Each row of T is roughly a mix of the hidden directions of one of several groups; one row fits no group.
T:
[[ 17   4 -12 -20  12  54 -30 -23  16  14]
 [ 10  -2  19 -23  13   0 -10 -34 -53  23]
 [ -5 -17  25 -34  -5   2  -4 -27 -52  13]
 [  6 -11  15   7 -62  16  18   2 -22 -18]
 [-16  41   6 -39  31 -11 -24   5  -6  24]
 [ -3 -16  40 -17  38 -34 -22  -3 -22   1]
 [ 15  -8 -18  42 -22  37 -14  -6  29  21]
 [ 15 -23 -17  18 -15   2  20  21  52 -26]
 [-22   1   3 -19 -12   8  62  13   0 -24]
 [-15  -9  11 -17  55  -7  -7 -18 -34 -20]
 [  8 -13 -22   2 -53 -24  -4  11  24 -31]
 [-29  17  19  51  -4  -2  32  -3  -1 -25]
 [-40   0  16  19 -40 -12  30 -24 -15  13]
 [ -5 -44   2  19 -35 -28 -13  20  -5 -29]
 [-49 -32 -10  36  11  20  -2 -10  11  12]
 [  2  30  14  10 -18 -27  12  43  33  21]
 [  3  -5 -21  36   8 -33  45  25   4 -11]
 [  1 -18  -9   9 -40 -17  22  34  37 -20]
 [  1  -1 -13 -23  -4  -1   6   1 -44 -55]
 [-20  32  28   1  32  14 -22  27  20  27]
 [  8  41 -19  21 -23  42  -3   3   7  30]
 [-10  17  23  44 -22   2 -27 -26 -30  10]
 [-21   2 -34  24  -6 -23 -20 -39   4  32]
 [-38   5 -28  11   1   0  -8   9  50  28]
 [ 18  31 -23  32 -40  16   9  -5   7  30]
 [ -7  53  -5  29   3   9 -22   1  12  36]
 [ 17 -23 -26  20   3 -30  35  34  22   1]
 [ 18 -24   1 -29 -42 -35  20   4 -17 -18]
 [  0  -9 -17   1 -50   8  -6  -6 -43 -30]
 [ 12 -17 -14  -5 -16  -1  11  21  64  16]
 [-15  27  25 -25 -21  18 -32  29  14  27]
 [ -5 -25  28   5  35 -11   7 -26 -28 -37]
 [  2  -9  12 -12  23  16 -10 -52 -33 -27]
 [ 41 -29  12  21  33  -9 -18  -2  29 -17]
 [  2  -2  11 -21  -8 -22   7 -14 -51 -42]
 [  0 -12 -31 -37  24 -15  -6  30   4  39]
 [  7  19  -8 -27 -41   1   3  43  21  23]
 [ 22 -15 -20 -12  57 -17  -7  -9 -30  -4]
 [ -2   1  -6  -2 -29  22 -36   5  38  39]
 [ -8 -16  52 -10  -7 -23 -43  -3 -14  -4]
 [-19  48   9  -8  -6  24 -23 -27 -31   3]
 [  6  -1  -7  27 -13  56  24  20  26  -6]
 [ 10   4 -20  21   1  47  29 -31  28  -5]
 [ 21  21  38   9  12  12 -15 -10 -47 -23]
 [ 25 -23  -8 -11  30 -12   5 -22 -26 -47]
 [  9 -47 -10 -13  -1 -18  -5   9  -4 -52]
 [ -3 -24  -6  14 -48 -36  11  15  17 -27]
 [-10  13   0  27  19  31  30 -27  36  23]
 [-39  -2  -2  32 -36  -9  18  12  31  19]
 [  4 -10 -13   0 -53  16   7   8  45  17]
 [ 33 -14 -14  38  19  23 -14  13  36 -17]
 [-22   8 -12   0  23  44   2 -41  -7  30]
 [ 22  -1  24 -19 -18  42   9 -25   2 -39]
 [-15   2 -38  -8  46   3  13 -28 -30   8]
 [-10 -19  53 -12   5  37 -11  -9  18 -22]
 [-10  41   7 -29 -21 -12   5  20   3  46]
 [ 15  -4   2 -59  25 -34   4   4 -15   4]
 [-53 -23  -1   0 -18  -9 -17   9  -4  40]
 [-10  26 -14 -12   8  23  11  42  43 -17]
 [-16 -13  44  38  22 -22 -29   8   5  -7]
 [ 11  -1  -2   6 -26  -8  32  51  35  -1]
 [  2   4  49   3 -33 -25  -3  38   3  14]
 [  3  45   3 -53  11  -3   8   1 -17  22]
 [ -5  -3  11 -24  37 -18 -32 -20 -44   2]
 [ -4  29  19  30   9  18 -28 -28 -31  27]
 [-11  -9 -20   4  -4  29 -20   5  35  51]
 [ -7  16 -19  -9  17  -2   9  57  33 -15]
 [-22  21  19 -18  38  -6   4 -23 -46   0]
 [ 19   1 -27 -11 -17  27 -24  10  39  36]
 [ -4 -11  15 -36  -4 -46  -1  17   9  40]
 [  1  12 -26  -7 -58   6  18  30  17  -7]
 [ 38  -4  20  35  18  -1 -17 -22 -11 -38]
 [ 19 -26  14 -42   3  -1  36  25   3 -29]
 [ 33  10  -1 -11  21   8  19  -2  57  18]
 [ -5  21  41  13  15 -22   8  48  -9 -19]
 [  4  27 -56  19  14  -9  -8  -9 -13  31]
 [ -7  23 -26  15  28  12  -8 -46 -34   0]
 [ 40  23 -34  -5 -37   8  30   4   1  10]
 [ 18  39   3  -4 -44 -11  13  26  19  24]
 [ -6 -30  -6  47 -38  -2   4   6   2 -34]
 [ 15  60   4  -8  31  16   1   4 -26   1]
 [  1  15 -35 -17  13  44  31  -6  24 -16]
 [-10  37 -26  35  -2  22 -20 -36 -11  11]
 [ -5  -7  12  36 -43   6  11  32  30 -17]
 [-51  20  30  22   2 -17 -21  11  -7  22]
 [ 28 -26 -19 -13 -13 -26  15 -27 -31 -33]
 [ -7  -4   9 -30   2  21   0 -13 -38 -51]
 [  8 -42 -14  30 -27   7  25   3  19 -33]
 [-52  14  21  22 -19  19 -21  16  21  11]
 [  5  19 -20  -7 -52  -3   7  30  24  25]
 [ -1 -15  36   7   6 -28 -23 -20 -42 -27]
 [  9   7  22  13  19 -13  -5 -31 -44 -38]
 [-34  16   2  29  41  14  27 -18 -17 -18]
 [-20 -12  20  13  49  -3  27  -8 -21 -32]
 [  7 -38  18  11  21  -1   2  -7 -15 -56]
 [ 18 -16   5  -1  20  -4 -46 -45 -25  -2]
 [ 16 -34   4  50   2  -9  -5 -36 -18   5]
 [-24  24  17  43 -17  -5  -1   1 -45  -7]
 [ 11 -10  -9 -16 -44  33  18 -38  11 -18]
 [-33  25  -8  34   8  34   4   1  14  37]
 [  6 -15 -12   3 -10  29 -19 -23  28  52]
 [-28  41  12  10  -7  13   4 -18 -30  40]
 [ 17  40   2   5  13  34 -12 -30 -28  26]
 [ 30 -37  -5   1  -6   6  28   1  -7 -51]
 [ 17  31  -9  -8 -49 -12   9   6  -4  40]
 [ 20 -31  20 -15   0 -41 -39  21  -1  12]]

One row of each group comes first, with its name. Which group is each row after those in?
[ -5  19  11  10  51 -27 -16  11 -38  -3] => (23)
[ -3 -25  15 -43  40 -11   5  16   0 -33] => (117)
[ -7   4 -16  34  -5  34  -2   3  42  36] => (51)

[ 12 -51  -4   0 -19 -23 -36  24  17  -1] => (51)
[ 15   7 -29 -13  12  23  37 -34 -22 -28] => (23)
[-27  10  -9  34 -33  -4  -5  19  43  19] => (117)
[  9  30   5 -41  16  -1 -22  -4 -47  11] => (51)
[-26  33   6  -8  -1  27 -18  33  23  35] => (23)
[-21 -11   2 -25  43 -23 -24 -28 -16  23] => (117)
[ -1 -26  -9 -26  42 -26  -7 -20 -38  -1] => (23)
[ -1  31  34 -45  14 -14 -11  26 -12  19] => (117)
[  4 -30 -21 -43  17 -12 -10  32  28 -14] => (51)
[ 19 -44 -15 -10 -42  -7 -34  11   6   2] => (51)
[ 14 -12  15 -17  42   0 -31 -29 -34 -14] => (23)
